Some points, each followed by its number:
-8 -5 16 -10 -23 2 32 26 -42 29 -43 -20 -23 34 11 -28 15 -20 22 47 28 -19 27 -20 -12 -41 4 -9 -34 39 6 -18 -14 18 48 1 7 -26 -3 33 -2 25 22 -44 25 -1 65 11 0
1 19 1 -2 37 30 42 11 5 -30 13 -24 -1 -15 -10 36 -5 30 -13 -28 9 -5 -5 -3 -8 -21 -29 15 9 -1 42 9 -11 13 -9 24 16 -2 -3 7 -9 46 2 19 23 14 -21 -12 1
-77 -33 -35 -28 14 -12 5 -14 22 13 -14 21 -15 2 -27 5 15 -51 0 -25 8 -29 -48 44 54 30 13 -14 26 -5 -11 -18 -8 -32 50 16 -50 21 11 -35 -9 -3 23 34 40 -29 -5 -38 2
15 -20 15 35 27 -10 3 -50 14 0 25 18 17 3 -46 -17 -8 35 -32 -27 12 7 5 2 9 -1 39 12 28 -21 -11 28 56 25 26 36 -48 -9 -34 -61 28 -40 22 -28 -9 -11 -43 -5 3
-6 38 11 20 2 12 96 24 34 -9 -30 22 -35 -14 -2 27 51 3 6 -69 4 -5 -9 -26 15 3 -13 -28 15 24 32 14 -29 31 -13 18 35 11 23 55 -7 7 14 -2 46 45 78 -6 4
7 -37 1 19 -42 -24 35 -42 -17 58 -17 65 -41 25 18 -27 -5 29 -26 -64 -41 4 -22 15 28 22 -33 25 -18 -11 7 49 38 18 -49 25 29 54 10 -14 -8 -65 20 -6 21 -21 90 -15 5
7 -26 -7 16 -35 -20 42 -11 9 -25 24 -5 49 24 20 6 34 -1 19 -36 46 20 -14 60 4 28 -4 2 -16 -38 44 2 55 -27 3 45 53 22 23 4 6 -22 -8 8 39 63 43 11 6
14 45 15 -5 -7 18 52 -15 27 31 -15 -15 -30 -9 -13 19 -25 -19 -38 14 12 -11 7 11 -5 36 -18 -17 0 7 -7 -10 26 10 -8 -14 -28 9 -20 9 -1 -6 8 -17 -10 -5 -26 22 7
28 -8 9 -9 -15 1 -42 -8 30 -28 6 2 20 -58 -2 11 -2 -20 -14 26 16 14 -4 -29 1 -35 -12 -7 48 22 -59 -17 39 1 -56 -66 -9 -26 -14 64 24 17 66 -7 -17 -27 -10 -6 8
14 -4 4 -45 51 36 7 -25 -6 -47 -33 15 -11 -9 -52 11 40 -31 -12 -38 63 3 -49 16 23 -40 89 6 14 -6 -40 4 -41 9 24 -9 -42 -19 -5 40 -25 -59 59 -21 13 -9 -15 -29 9
-45 -10 -18 -35 0 28 21 -29 -31 4 40 1 -42 5 50 -45 -20 7 5 39 4 -22 9 30 -38 15 -24 27 -10 4 9 -10 8 -35 51 14 -36 16 -16 -70 -20 13 1 0 23 -34 10 1 10
-33 -17 8 -48 14 25 28 41 13 -7 -59 -24 -33 -51 8 43 35 -67 -28 71 -12 -22 16 -3 4 -9 -22 -46 -17 60 -16 -23 -24 -3 39 -18 -20 36 -13 87 26 25 7 5 -11 10 -22 40 11
28 13 6 30 -2 -38 19 1 -27 32 22 -13 -19 29 -38 2 34 10 -33 -56 -2 5 -16 -9 22 35 59 -4 -3 -26 -9 11 7 11 -1 35 13 54 -6 -9 14 -7 -28 -15 -14 82 -14 6 12
-20 9 -9 -34 29 33 -42 31 45 -39 4 0 17 -71 -17 1 7 2 8 33 -28 -1 48 0 -4 -23 -35 25 25 -8 -21 2 -19 1 -12 10 -14 -27 -26 26 11 16 36 -8 -17 -11 -18 -7 13
7 43 40 -30 -30 9 28 -13 8 -6 -2 -16 -79 -14 17 27 5 10 12 -59 -33 -7 -37 -7 -15 42 5 19 -16 -6 37 -8 -32 -6 -35 -1 -4 38 28 23 -36 35 -33 -38 0 18 4 38 14
18 -28 -32 7 40 -1 6 13 -18 5 -47 35 19 15 -1 -36 36 -3 46 98 67 48 13 -15 -36 -29 7 -81 -53 48 -48 -27 2 49 -22 -65 22 1 -23 40 -20 12 20 9 -18 -20 -23 -16 15
-7 12 3 -28 -17 48 -25 -24 8 -30 0 3 -3 -30 45 52 0 -45 -10 4 -31 -32 -10 -4 35 -56 -61 38 35 13 11 -14 -57 20 10 -10 -11 -53 27 24 39 20 12 -18 14 21 -72 15 16
17 -11 19 -9 -23 27 52 -9 60 4 12 -29 -8 -13 -15 23 19 -38 57 7 49 44 -8 25 -14 59 2 -18 12 -1 -29 -11 18 -8 7 -34 34 21 14 0 -5 -33 16 11 -39 23 1 83 17
8 20 -22 40 14 -1 13 47 -34 -17 -10 3 24 14 -45 20 27 -7 3 -5 -25 36 53 -16 3 -47 34 -9 -37 -14 -3 28 -49 19 -10 22 8 -9 -26 17 -3 -27 8 -29 -51 45 24 24 18
0 6 29 11 30 -31 -37 39 9 -15 -57 -8 58 9 -23 0 -20 -22 46 -15 -33 55 17 -29 -2 -39 18 16 33 -7 6 38 -102 -3 -41 43 10 0 -25 22 7 -24 -2 -21 -31 4 -19 32 19
-7 12 15 -60 -5 102 53 -31 -15 -13 36 -30 -9 -11 62 4 -43 7 14 12 -6 1 26 53 -82 -11 27 21 5 -7 -23 -19 11 -24 60 31 -28 -6 12 -64 -34 -20 7 2 34 4 35 6 20
11 -7 44 -18 -28 8 12 -15 40 7 49 -15 -17 31 13 -54 -42 24 16 18 43 -32 12 -16 -9 -27 -56 27 5 44 25 6 40 47 39 -11 8 -22 0 -3 26 8 6 -66 16 -55 3 -12 21
6 32 13 -24 -22 6 19 -16 -20 -7 40 -10 -71 -19 58 32 2 19 -8 -77 -20 -30 -76 9 -7 70 43 13 -1 -13 -4 -20 -9 -20 4 14 3 34 25 -23 -18 -9 -43 -12 -3 23 10 14 22
-19 -7 20 4 -22 47 30 -28 16 -33 57 37 3 -67 28 5 6 30 -29 -44 -21 17 38 10 -23 -3 -11 3 13 11 20 27 53 -31 6 8 -15 31 -20 -59 14 -38 32 1 -2 23 32 23 23
2 27 28 -32 32 37 7 7 12 -46 20 17 4 -89 -11 4 23 15 -50 -24 -48 -8 18 -25 -24 -1 37 -7 42 16 -30 -26 0 -17 -27 -2 10 1 -35 21 25 52 27 19 -35 42 -38 -11 24
-32 48 72 -37 -66 -99 37 -96 -101 104 -41 -73 4 127 33 -58 0 30 -43 -111 50 75 -2 10 24 67 112 -78 43 -27 76 28 -85 -7 -110 -65 -8 88 12 -82 -76 -17 64 81 52 46 56 -16 25
-12 -3 15 -16 -16 1 24 -3 -2 5 81 -61 -69 31 6 27 5 47 -15 -62 -65 -19 -6 63 26 -19 43 -9 -72 -27 18 -58 -35 -16 1 10 16 49 -13 -25 -44 42 -34 28 57 72 72 -26 26
-1 9 3 28 37 21 0 -50 -46 -3 28 -55 -16 53 -19 -4 -20 31 3 41 10 -7 -1 -11 -8 -21 67 29 5 5 -19 1 1 -1 63 0 -12 -16 6 -30 -21 -4 18 -48 20 8 -4 35 27
9 -1 13 48 -23 -8 32 -13 -18 -3 44 -11 -14 -23 39 57 34 57 -31 -105 -41 6 3 1 -14 -4 47 -7 1 -6 28 -24 -38 2 -44 11 69 0 6 -25 -15 16 -86 46 33 50 36 -7 28
-42 -35 26 -11 54 -5 -8 94 -11 -19 -57 -40 13 2 9 26 33 56 46 -20 -32 -26 0 14 15 0 45 -8 19 7 14 -21 -76 -9 29 64 26 -16 -23 -28 15 19 -59 64 53 48 -11 30 29
9 -4 -18 5 -23 7 16 64 -43 31 21 28 10 26 17 21 24 -23 -34 -8 -62 -39 0 1 10 40 28 -23 -37 29 -2 -17 4 3 32 1 -27 40 -13 34 34 40 47 9 4 8 11 -2 30
-31 -35 80 -24 43 -5 -37 34 0 -14 -5 -37 -31 -23 25 13 41 51 104 10 -53 -71 -34 67 43 35 28 -13 43 -4 -57 -2 -29 19 -16 22 -4 -25 59 3 -21 -23 -12 41 56 5 -6 -27 31
2 -7 -12 43 -41 -8 -8 27 15 28 9 -55 56 32 20 28 -37 -6 30 41 32 22 37 2 -6 -62 -44 -11 -20 1 27 -5 -25 15 -20 -44 44 -57 3 5 15 -40 -25 6 1 -36 32 35 32
4 -8 27 -29 -8 6 -34 -10 -9 20 16 39 -5 -2 34 -91 -26 48 43 28 -44 -26 -1 -63 -33 -2 -49 66 31 31 -11 5 10 53 -17 3 37 -32 -4 -22 19 32 19 -41 4 -53 -3 -14 33
-7 -18 -45 -8 53 -15 -14 42 16 6 -64 -38 33 -24 24 28 34 -8 -30 95 11 -16 -26 10 8 -17 26 -84 -88 56 -28 -66 -36 11 20 -73 -36 36 -71 -2 32 -51 -8 96 -1 -2 -76 41 34
9 -17 -20 -35 55 19 -17 -14 -49 2 -12 63 10 15 -36 -48 26 11 25 6 20 19 22 -24 -6 -21 66 23 20 -35 -65 -3 -18 16 0 23 -16 -18 -17 7 -34 31 42 -27 -21 -39 -9 -40 35
26 -28 14 81 -2 -64 -48 43 39 24 -66 41 63 40 -29 35 -48 -34 33 0 32 44 5 -21 33 -24 19 -48 13 29 22 4 -46 54 -42 -30 21 -52 20 13 14 -65 -19 -28 -20 -42 -5 32 36
1 20 -17 30 9 -26 -3 34 -3 -18 -18 -19 2 -10 -37 77 -33 6 18 -30 25 28 3 13 11 5 -5 0 11 -21 -49 -10 -98 48 -60 -9 14 9 13 70 -20 23 -36 6 -16 25 25 25 37
-17 -14 -7 21 12 -9 10 7 2 20 14 0 1 5 -58 -15 6 4 -44 -9 10 23 21 27 20 3 69 -11 -9 -19 -44 3 26 20 42 29 -78 35 -47 -39 22 -82 13 -9 -63 2 17 6 38
-6 19 -32 24 -23 1 -9 -15 -59 39 -12 -10 -3 47 -1 52 14 -19 -1 -10 -13 37 -52 26 26 18 86 0 -23 -50 -7 20 -43 -41 16 -31 -42 24 26 12 -30 -101 15 -15 -34 26 35 29 39
-53 6 20 -33 -42 44 -1 14 6 -4 -16 -16 8 13 17 57 -23 -13 -16 -13 -67 -22 51 -39 -30 -53 5 -35 1 -12 -4 -3 12 -24 47 -32 -22 -9 8 -32 37 -62 20 -16 -19 1 18 44 40
-17 -1 -2 -49 9 3 0 41 21 -5 -69 -17 -50 -49 10 24 44 -53 -24 60 18 -43 -10 -25 16 14 -41 -31 10 63 -23 -28 -3 -10 34 0 -20 24 -9 67 5 31 7 26 16 7 -26 22 41
47 41 -29 38 48 -37 -39 4 11 21 49 -31 -127 -4 -3 -32 44 -9 -62 94 2 9 -16 -55 16 100 -66 61 -51 -68 86 -21 54 -63 29 54 6 12 -3 -20 -87 120 -44 27 -127 -19 -70 -71 42
-63 -45 -17 -46 -6 -6 10 -13 13 -4 13 -9 -35 17 -12 -2 10 -34 -13 -28 4 -55 -37 40 24 -1 6 3 19 -20 -22 -30 34 -34 68 9 -36 9 12 -12 -2 5 11 -2 46 -31 6 -36 43
21 4 -9 -30 -48 16 -46 19 -10 -5 -37 2 22 0 24 -17 -36 -54 9 65 6 -10 -29 8 22 18 -31 40 0 -3 2 8 2 -37 26 -41 -4 32 -15 35 20 -3 19 -53 -46 19 -20 13 44
70 44 -63 -73 91 -1 24 -16 1 41 21 71 81 49 6 16 40 -50 -25 73 73 -85 29 -33 4 51 29 -2 52 33 22 22 -7 -8 20 -4 -105 -127 98 27 -30 32 -58 25 87 35 73 -64 45
11 -15 -15 27 -19 4 33 24 7 22 -35 -6 34 37 -38 0 -13 19 29 6 9 20 63 -81 -13 -81 -27 -7 31 22 7 32 -40 57 -43 -2 13 -36 -2 29 2 -36 40 -20 -12 -17 72 28 46
-21 6 -20 -29 25 4 -30 -2 29 -16 -19 -10 7 -6 -68 -4 2 -23 -16 4 21 22 38 40 9 -24 19 29 -28 -69 -23 -2 -42 -9 13 41 -44 -8 -31 25 -35 22 -1 -4 -23 6 -27 -11 47
17 13 16 24 -16 -39 -28 -14 9 16 46 -60 -10 19 -6 46 -23 -5 -27 2 22 15 -54 36 23 58 52 1 -16 -35 -32 -36 28 -43 -6 -22 6 -1 28 -15 -16 -19 -34 -1 -20 0 -55 -6 48
-3 14 10 -33 36 12 -99 -5 -13 -7 -28 -33 -32 -12 34 -45 -21 -4 34 82 -44 -16 54 -38 -49 47 -36 76 -51 -33 30 -1 22 -50 60 32 -27 -6 -13 -64 -19 12 -29 -1 -71 -28 -101 59 49
-9 -3 20 3 5 -6 19 24 22 12 -42 7 -23 -22 6 -28 -9 -33 15 43 19 -2 -35 -36 1 5 -33 -15 18 41 14 -2 -47 15 -12 -4 31 -14 -10 54 -1 38 -5 -6 8 -17 20 3 50
98 51 -23 -61 -65 -78 -33 -2 -95 25 -50 -24 75 18 11 -82 -121 14 -22 33 -33 -6 -66 12 26 -89 -36 -28 -17 45 23 15 7 -47 54 -34 54 -15 12 -52 -1 5 51 -9 35 -18 -18 -63 51
Which five points above are nearest to each new point? Their numbers follow each, nearest first.
20 3 -57 -38 16 -26 -98 12 -7 -53 0 9 30 3 58 15 -31 3 84 27 15 -10 9 17 -18 -15 -46 55 -11 -30 20 -33 -30 -17 -23 -15 -4 -30 -7 -1 -29 1 6 -18 60 -54 -41 20 13 44 16 32 10
2 -15 3 47 -4 -24 -23 -19 -5 -22 9 20 35 23 27 -15 -16 -20 33 -11 41 50 -34 72 -12 18 2 -26 -28 -22 36 1 9 -29 -21 5 26 -20 16 -65 -23 -37 -69 5 21 21 -10 -2 6 48 32 1 12
-31 -10 -8 70 -6 12 24 -49 -48 0 36 -22 32 62 5 -19 20 -11 -13 -6 35 -11 -24 89 77 -14 -38 -41 -33 20 58 50 63 -49 26 25 29 97 30 -60 17 15 -21 7 -10 7 6 -62 6 12 43 2 10
-23 -2 29 -26 -26 20 8 7 65 36 46 -7 -30 14 38 -29 -43 14 10 53 -3 -37 49 -44 -29 -4 -74 28 -21 41 37 -5 4 43 15 -8 6 -32 -12 -29 11 -1 -29 -35 9 -31 12 16 21 33 10 50 7
40 -32 28 28 -28 -9 -11 -20 7 19 -27 10 29 26 -23 -81 -31 22 36 0 15 -33 76 12 -8 7 -66 2 -30 48 86 8 83 29 3 19 36 27 27 11 19 4 -41 -22 25 1 59 52 21 0 6 32 50
12 7 -19 16 40 -18 10 -21 -6 18 46 18 25 14 -10 34 4 44 9 -49 -32 7 -26 24 -19 33 40 -11 32 -44 -32 2 -24 7 -28 64 1 25 -1 -33 5 -27 -20 28 4 0 -33 -15 12 3 1 22 48
-49 7 22 127 -3 -31 4 -126 27 -54 4 -39 0 1 -43 -10 56 20 -2 -5 -6 105 -67 -38 -113 11 52 40 57 9 -10 115 -10 2 25 -7 63 -19 -15 -6 -97 37 -57 -60 107 66 16 39 27 12 1 28 6
-28 -10 20 92 -4 28 29 -73 -58 3 4 -33 22 48 3 -12 16 -12 -5 13 59 27 -7 66 52 -8 -38 -46 -9 25 64 65 71 -32 19 -2 -1 72 52 -54 -13 -6 2 -16 -4 1 10 -42 6 27 10 3 7
-14 -17 42 -20 -36 61 -11 -34 20 -16 24 -54 38 1 -23 -11 44 -5 -71 -36 28 -25 -34 35 -16 25 28 13 25 -2 -60 13 13 3 38 -21 -21 24 -2 -1 23 -70 -90 53 -25 16 -53 -5 48 38 7 3 12
-7 9 -53 -10 -14 1 24 -24 -12 9 15 42 -12 -6 72 -3 16 16 85 -69 -34 5 -68 77 -19 88 8 -12 11 -28 -47 -21 14 -46 -42 42 1 64 28 -33 -34 -16 1 64 30 -23 2 -26 22 2 6 10 5
9 -13 20 -21 -15 -12 -30 3 1 21 -53 2 25 31 13 -44 -13 -39 15 80 46 -6 -12 -4 14 -32 -34 35 -2 5 34 4 15 -7 51 -15 8 -23 -2 50 12 -11 -3 -44 13 -13 -18 11 44 0 50 21 32
-11 -34 -23 -7 -40 27 9 -45 1 35 -55 41 -43 -17 12 0 -5 -12 -92 4 -11 10 -2 78 23 39 -44 37 -72 -10 -30 44 16 7 -36 55 -37 47 -33 4 -35 -32 38 -3 9 -23 33 -13 5 7 10 47 2
17 18 -38 9 -23 11 -19 -38 3 -32 72 46 9 -28 11 0 -29 40 -11 -62 -44 41 10 65 -26 16 -24 0 -5 -41 -27 27 17 -11 -74 -2 20 17 8 -44 2 -41 8 14 -26 19 20 -26 23 5 6 1 3
1 -46 27 -10 -14 -2 -24 3 36 -9 -8 16 14 8 36 -87 -41 1 55 33 58 11 27 -14 -1 5 -60 22 34 39 5 -9 70 -15 29 -29 15 -28 30 -5 30 -20 41 0 20 -80 43 37 21 33 50 10 0
-2 -52 17 -30 0 -13 -15 60 -14 -15 -24 -47 5 24 2 -35 13 14 32 18 -2 -32 24 -59 26 -64 -16 33 -11 30 17 -67 -30 0 28 1 57 -52 7 39 17 56 -2 25 82 7 34 17 0 50 29 1 32
46 14 -21 40 73 -56 -40 75 -12 -23 28 -97 -112 -35 20 4 85 28 -56 30 -58 32 -16 -127 -6 121 -1 55 -90 -55 110 -42 106 -93 27 -6 20 -14 -6 -107 -115 30 -57 54 -127 -13 -35 -23 42 49 48 22 12
3 -32 -3 -21 10 -23 -11 -15 3 11 47 -16 -4 6 -21 -3 12 -4 -21 42 36 -33 -26 65 17 23 45 1 -27 2 -14 -23 54 -31 38 -18 -28 38 -17 -2 33 -29 -20 4 -4 14 -54 -8 48 43 7 38 3
25 3 45 -8 6 -18 17 -2 -17 21 16 -29 -42 41 -47 -20 17 13 -63 3 3 -43 0 1 3 -20 50 22 -22 -13 10 24 24 13 67 17 -6 7 -40 20 25 -11 -3 -48 -25 39 -38 -3 12 27 3 7 38
22 -14 20 -41 -22 -7 -83 7 -20 -1 -71 -5 14 5 -4 -39 -10 -39 2 73 44 -3 0 -41 -11 -41 -6 29 -30 -2 -20 5 4 -39 22 -69 0 -74 0 62 13 4 56 -35 -19 -9 -40 1 44 8 0 50 13
64 28 -41 34 15 -68 28 67 69 31 -117 25 20 -67 -1 88 47 1 8 123 32 -17 -44 -28 -7 37 -103 -127 -49 100 -32 -61 -6 52 -89 -95 -14 104 -26 76 18 -66 -4 38 -33 0 -94 82 34 41 15 11 7
-44 10 7 -52 -8 31 -6 3 1 -38 16 8 -4 -76 15 11 -11 0 -53 -9 -68 -11 20 -9 -35 -6 30 -14 32 15 -31 -27 1 -36 -10 -8 0 32 -46 -9 26 44 26 26 -34 12 -29 -7 24 13 23 1 7
21 2 -25 -22 -25 15 -10 -22 -21 -24 50 -3 7 -33 32 11 15 19 15 -4 -8 6 -14 52 -42 15 2 0 -12 -21 -44 -29 11 -28 -43 -15 57 -6 -12 32 -24 17 -1 11 3 16 2 -23 1 24 6 22 48
-39 -19 -8 -53 -22 21 -19 59 55 -34 11 18 37 -4 -18 4 -16 -22 36 13 -103 -17 40 1 -16 -65 -63 31 -39 39 42 2 -37 52 -7 -8 15 -17 10 92 16 11 16 8 -4 -10 -4 -12 13 16 50 1 11
-8 -9 18 9 -10 1 16 27 26 4 -34 -7 21 20 -34 -24 -25 -2 35 -2 -15 2 55 -78 -37 -70 -43 3 18 8 11 53 -48 39 -4 16 11 -50 9 33 -5 -39 16 -15 -5 -31 48 23 46 19 32 50 18
3 48 -27 26 -41 31 -5 -60 1 -26 56 53 -37 -31 36 22 9 22 25 -44 -37 60 -25 88 -24 30 -20 -5 -10 -54 -25 31 28 -14 -73 -3 3 29 -2 -62 -23 -57 -2 13 -14 18 -1 -28 23 22 5 6 14
27 -28 -7 -19 5 10 16 -8 11 9 -15 -28 -13 20 -6 22 -30 -42 74 26 30 28 17 46 -13 20 -3 12 9 -11 -23 -14 -21 -34 35 -36 7 23 31 -15 16 -10 62 14 -21 -16 -25 78 17 7 44 27 10
30 17 3 -16 1 15 -26 3 -2 -12 8 -6 12 -44 -7 23 21 -22 -5 1 -12 -13 -5 -3 -4 11 26 5 11 -18 -39 -45 3 -11 -28 -5 19 -1 -1 36 2 43 7 -15 -19 19 -41 -19 24 13 8 1 7
-36 4 40 -90 44 82 -26 -43 0 -33 35 42 -16 18 -2 -16 -38 27 14 48 15 2 31 -52 -73 -38 7 10 8 -5 -25 -18 -27 30 14 -5 -9 -52 9 23 -51 45 35 -46 -11 -32 -40 -58 35 13 33 21 1
-10 -2 -9 -1 17 -24 -6 -6 31 3 -27 36 -14 -21 7 -15 16 -34 18 8 45 0 -38 25 7 14 -36 24 26 12 19 6 -11 -6 7 19 7 4 -6 29 -13 43 -17 16 35 -25 -31 -35 50 1 2 7 43
-12 24 -52 -9 -6 -46 -11 -39 8 -82 -47 6 6 -10 68 93 -83 30 56 -60 87 -16 -69 67 -4 16 -36 81 18 -57 49 -22 -17 104 67 23 -71 40 17 -9 -29 81 27 -2 20 -64 25 6 1 43 2 37 14
-17 -30 33 -26 -21 40 10 13 29 -4 16 -21 -16 -7 25 -38 -20 -6 -10 41 6 -19 38 -50 -6 -38 -52 21 23 62 9 -10 20 28 24 -15 8 -30 -14 11 25 17 31 -24 -1 -33 34 25 21 0 50 33 13
-2 -7 22 -21 -32 33 56 -60 3 18 72 -20 -41 1 18 24 2 -2 -57 3 22 -43 -51 67 -5 37 24 -39 -16 23 -41 -29 44 6 -2 -48 -8 45 13 33 2 -7 0 0 -8 9 -1 -57 7 48 22 43 30
54 30 -17 -19 44 47 71 -48 -15 91 52 71 16 97 19 28 -25 0 -12 41 50 -40 -41 -26 -20 35 6 -67 45 5 26 36 13 35 -3 -29 -37 -78 121 25 -41 -17 -51 29 43 8 38 -105 45 7 1 50 4
10 15 -39 32 45 -30 2 28 -23 21 23 47 -16 -12 -18 29 25 44 -11 -74 -60 -12 -22 8 17 35 72 -25 30 -23 -53 -24 -10 -33 -41 35 8 68 0 -23 23 44 -15 41 -15 6 -1 -11 12 22 30 24 28
28 19 -13 -9 29 9 -24 -11 -3 -48 33 16 -36 -83 -25 23 24 -11 -41 -34 -23 -20 -20 4 6 16 32 -15 -8 6 -78 -35 -25 -5 -44 -28 -22 9 -3 8 -10 44 -16 19 -4 -7 -35 -31 24 13 8 1 7
2 36 31 -47 -10 6 22 -6 22 2 -3 -44 -53 -21 23 57 3 -11 -7 -50 -6 -41 -99 16 24 63 47 5 -3 -14 2 -42 5 -36 22 -13 -21 60 29 18 -6 -17 -32 2 -28 16 -27 7 22 14 48 7 12
24 2 5 8 40 -40 -50 22 -29 14 -80 -21 10 17 -56 68 13 -44 -7 -18 23 -23 -39 -47 55 -33 106 18 45 -4 -57 -27 -71 -8 -2 -40 -20 -39 19 57 -10 -12 15 -37 -15 -43 -41 18 9 19 37 35 36
30 22 1 -20 15 21 -31 12 3 -5 -3 -46 -47 -13 2 -27 15 1 -18 66 -4 -11 52 -55 -45 50 -43 51 -50 -15 38 -6 62 -25 37 11 3 -19 -2 35 -42 40 -17 -11 -58 7 -38 22 49 7 44 13 1
-38 -33 17 0 1 25 20 37 31 -18 -23 -29 14 -17 13 4 -38 -9 -23 18 1 -2 37 -54 1 -51 -37 -9 23 50 45 -14 -24 9 20 -4 8 -29 -10 17 22 6 5 11 -10 -21 38 28 50 1 46 0 32
-24 -24 -26 50 -44 6 44 -3 10 24 91 12 11 -10 54 -9 -9 52 12 -29 -47 14 -19 66 -17 22 -18 -17 -23 -12 2 -19 13 -38 -64 11 79 49 5 -58 -8 24 -60 66 3 2 78 -34 28 6 26 23 5
19 56 -27 -60 -43 -27 -33 -37 -10 24 8 -56 26 56 -37 12 -95 44 21 13 -25 -52 5 -5 6 -65 5 -3 -62 -6 -11 29 -40 27 6 -30 2 -58 -5 20 12 -77 58 -45 -43 -57 -20 17 32 40 27 21 46
5 -3 -2 8 3 -22 -7 2 37 2 46 -31 35 -5 -9 25 1 -10 -10 1 39 -4 -8 42 20 34 19 -10 -2 -2 -28 -37 15 -7 -3 18 -6 5 3 -5 -2 17 -37 13 10 -21 -23 -3 48 7 1 43 47
-30 -17 -13 -12 13 -11 -43 41 -25 19 -64 33 -24 17 40 -32 -41 -20 53 41 4 -18 -11 -49 -8 -18 -41 21 6 31 14 -3 -41 -28 35 -20 -9 -32 9 -49 17 19 -11 5 47 -72 6 30 50 0 10 33 44
-1 25 20 -4 -28 8 -13 -11 16 18 -56 19 -14 -20 -6 -15 -10 -45 -6 64 21 -11 4 -35 -34 -20 -50 -4 12 16 -20 15 -19 20 -24 -40 29 -46 14 78 8 16 0 -39 -27 -32 -27 -6 50 8 7 44 13
14 5 10 15 8 -19 -15 -29 1 23 44 34 17 16 8 6 -4 43 -1 -50 -48 5 4 6 -7 -5 12 -11 9 -37 20 5 22 43 1 48 -7 -2 -16 -54 23 -26 -24 -8 9 28 -59 -15 3 12 1 23 7
-43 37 -16 -18 22 -83 -44 -1 -87 11 46 59 -12 -4 8 -24 56 -127 50 65 -9 21 -28 -64 63 -42 75 -20 50 -32 -28 60 -12 49 27 -21 -38 70 5 -29 -28 -64 28 -45 -3 33 26 59 39 18 35 38 12
3 3 20 -6 -32 9 -22 -12 21 20 -11 8 -27 15 1 -43 -5 -53 1 69 37 -24 -27 -18 32 -16 -40 -13 2 39 -12 17 16 -8 24 -64 -34 -29 3 38 22 -39 30 -43 -27 -51 -30 -24 44 21 50 7 8
-7 -4 5 -7 -11 -3 -6 17 8 -7 -40 20 15 -22 36 -34 -8 -6 46 22 21 26 15 -15 1 5 -49 4 52 25 7 -23 19 -18 -8 2 14 -9 8 18 4 38 21 -11 43 -39 21 25 50 13 0 8 33
-10 4 4 -36 -4 41 -2 18 3 -39 51 -51 44 5 -53 27 -2 -33 -62 67 11 -3 39 72 -28 -30 6 -15 -15 0 -37 3 28 -2 56 23 -51 -25 -48 29 -2 39 34 9 16 -4 -43 -17 47 13 7 1 43
4 8 3 -23 2 15 -15 -26 -15 12 -6 11 -30 1 3 -19 0 -3 -7 -34 -10 -53 -56 -4 48 5 35 -2 -12 9 -13 -7 4 -41 20 -39 -7 -8 40 2 10 -16 13 -6 34 -28 -19 -54 43 2 22 7 48
-21 41 6 5 -33 24 78 -3 9 -9 0 -11 -26 -28 0 6 50 -34 -21 0 -4 8 23 46 -36 32 -17 -88 -39 23 -32 -3 31 -28 -31 -14 18 66 16 26 -7 33 -2 22 -14 51 44 -11 7 4 17 30 14
22 18 22 23 37 -23 -32 -10 -6 36 -14 60 50 -2 -7 -13 -21 40 36 -16 -69 8 38 -38 -39 -16 4 5 47 -9 -3 59 -27 39 -58 34 24 -20 -17 -53 33 -18 -8 -15 7 1 -34 -12 19 33 3 18 13
27 -19 29 -13 13 -10 -47 -13 16 15 -9 37 10 -17 23 -52 -15 9 27 27 -13 -33 -17 -57 -11 -7 -9 20 67 40 -21 -17 39 24 -9 -28 19 -11 -3 25 38 28 45 -29 11 -38 -52 -26 33 8 50 21 13
14 -14 -7 55 11 -30 -36 14 39 13 -57 69 64 2 3 13 -26 -16 50 -1 25 61 -34 -33 14 16 15 -12 25 10 29 14 -24 31 -53 -47 18 -72 40 -3 12 -64 -36 -12 -12 -26 -32 21 36 19 32 50 46
-15 -1 -30 -29 41 18 -26 8 41 -46 -9 -31 11 -21 -44 19 18 -36 -13 42 13 1 30 37 -37 -30 -6 44 -27 -51 17 -9 -47 -8 22 39 33 -11 -36 52 -18 79 -41 37 6 76 -35 -37 47 1 13 24 50
23 -21 -49 22 10 11 5 42 17 -90 28 41 -3 -27 -58 -26 32 39 17 -52 -29 49 16 17 7 -17 20 -16 -1 -42 -45 34 -47 4 -63 11 30 -22 -53 14 6 15 8 38 -23 22 33 -35 18 13 24 1 47
-4 -36 -16 14 -23 0 28 55 -11 10 3 41 75 53 29 -21 -4 -38 30 21 -28 30 -9 35 -25 12 -22 -50 -6 24 -19 -5 40 23 5 17 5 5 0 41 -12 10 82 22 35 -35 43 -8 30 0 50 6 15
1 -1 -15 31 8 -11 15 0 -25 26 19 35 13 19 -2 19 -3 48 28 -63 -22 22 -13 13 -30 41 49 -16 31 -51 -40 -6 -1 34 -52 31 12 -2 -5 -32 11 -37 -37 33 -3 -6 -21 -3 12 3 28 22 1
5 9 -2 48 8 28 27 -15 -52 4 7 -37 -11 57 -26 37 17 -31 -21 -20 17 -33 -12 19 83 -33 4 -13 -30 12 46 40 -23 6 44 -12 -15 47 26 4 36 -20 10 -18 -19 42 -9 -7 12 1 18 27 30
40 -12 6 -21 -9 -3 -39 19 15 21 -56 -10 -32 6 16 3 -14 -22 -17 36 44 -32 -24 -90 22 -13 -27 46 15 63 31 -8 -28 36 26 -50 22 -39 21 51 10 12 9 1 13 -33 -20 -16 50 41 0 21 44
30 10 -11 39 42 -63 -14 -3 10 10 -68 32 -17 21 5 11 -34 39 -7 -18 60 10 -23 -52 6 22 -16 63 17 -59 76 11 65 65 60 32 -39 3 1 -31 8 19 47 -14 -63 -28 -2 7 3 1 7 21 12
-14 -45 -10 12 -3 -5 -11 51 -44 33 -46 32 30 29 30 -51 -16 16 44 20 -12 11 82 -39 -43 -32 -20 27 -14 28 21 -1 -10 -2 30 37 24 -20 -20 -53 34 12 -19 -7 12 -31 47 60 0 46 33 32 10
-4 -27 -23 17 15 -15 11 3 0 -32 15 21 42 -16 -5 17 19 29 17 -60 -9 18 -7 23 5 37 49 22 20 -35 6 -3 11 -28 -18 39 14 1 7 -28 12 -24 -15 31 19 32 -6 14 6 12 1 3 23
-4 14 13 46 32 6 42 -6 7 -25 44 9 4 -29 -30 44 37 3 -18 -127 3 25 -53 29 2 55 81 -45 47 -35 -72 -21 -30 6 -73 30 42 32 23 -4 -22 9 -54 52 1 45 35 -27 28 12 22 37 4
6 -11 0 57 24 30 22 -5 -34 14 -23 -5 55 38 25 -16 -3 8 -8 13 36 49 17 13 -18 -26 14 -17 24 0 28 24 37 -22 10 34 2 29 -5 -58 39 -31 13 11 -32 1 13 18 3 23 38 6 18
